Each group has one hidden pattern, and each of its rows is that pattern with its own shift, slope and bend added. There are 2 groups.
Each row in order, then its group:
tensor([-1.8, -1.1, -0.5,  0.8, -0.2,  1.0,  2.3,  3.4]) A
tensor([ 0.0,  0.7,  0.7,  1.3, -0.5, -1.1, -0.6, -0.8]) A
tensor([-2.0, -1.3, -0.2, -1.3, -0.1,  0.5,  1.3,  1.4]) B
tensor([-0.5,  0.0, -0.3,  0.3, -0.7, -0.4,  0.9,  1.4]) A
tensor([-0.9, -0.1, -0.3,  0.7, -0.9, -0.9,  1.0,  1.6]) A
tensor([ 1.1,  1.4,  2.2,  0.2,  0.1,  0.3, -0.8, -1.2]) B
tensor([ 0.5, -0.8, -0.1, -2.1, -1.3, -0.3,  0.2,  1.8]) B
tensor([-1.9, -0.3,  1.0, -0.7,  0.2,  0.8, -0.7, -1.8]) B
tensor([ 1.6,  1.7,  0.7,  0.3, -1.4, -1.5, -0.3, -0.3]) A
tensor([-0.3,  0.3,  0.4,  1.4,  0.3,  0.7,  1.8,  2.6]) A
tensor([-1.3,  0.0,  0.4,  1.0, -0.1, -0.1, -0.1, -0.3]) A
tensor([2.5, 2.5, 3.0, 0.8, 1.3, 1.6, 0.8, 0.6]) B
tensor([-0.4, -0.2,  0.8, -0.8,  0.0,  0.0, -0.2, -0.4]) B
tensor([-1.6, -0.4,  1.6, -0.2,  0.7,  1.0,  0.4, -0.4]) B
tensor([ 1.5,  0.7,  1.1, -0.6, -0.4,  0.5,  0.5,  0.9]) B
tensor([ 1.6,  1.0,  1.2, -1.6, -1.5, -1.4, -1.5, -0.9]) B
tensor([ 1.0,  0.6,  1.1, -0.7,  0.1,  1.2,  1.0,  1.6]) B
tensor([-0.5, -0.2,  0.2,  0.8, -0.3, -0.3,  0.3, -0.1]) A
tensor([-2.4, -1.5, -1.0,  0.3, -0.9, -0.6,  0.5,  1.2]) A
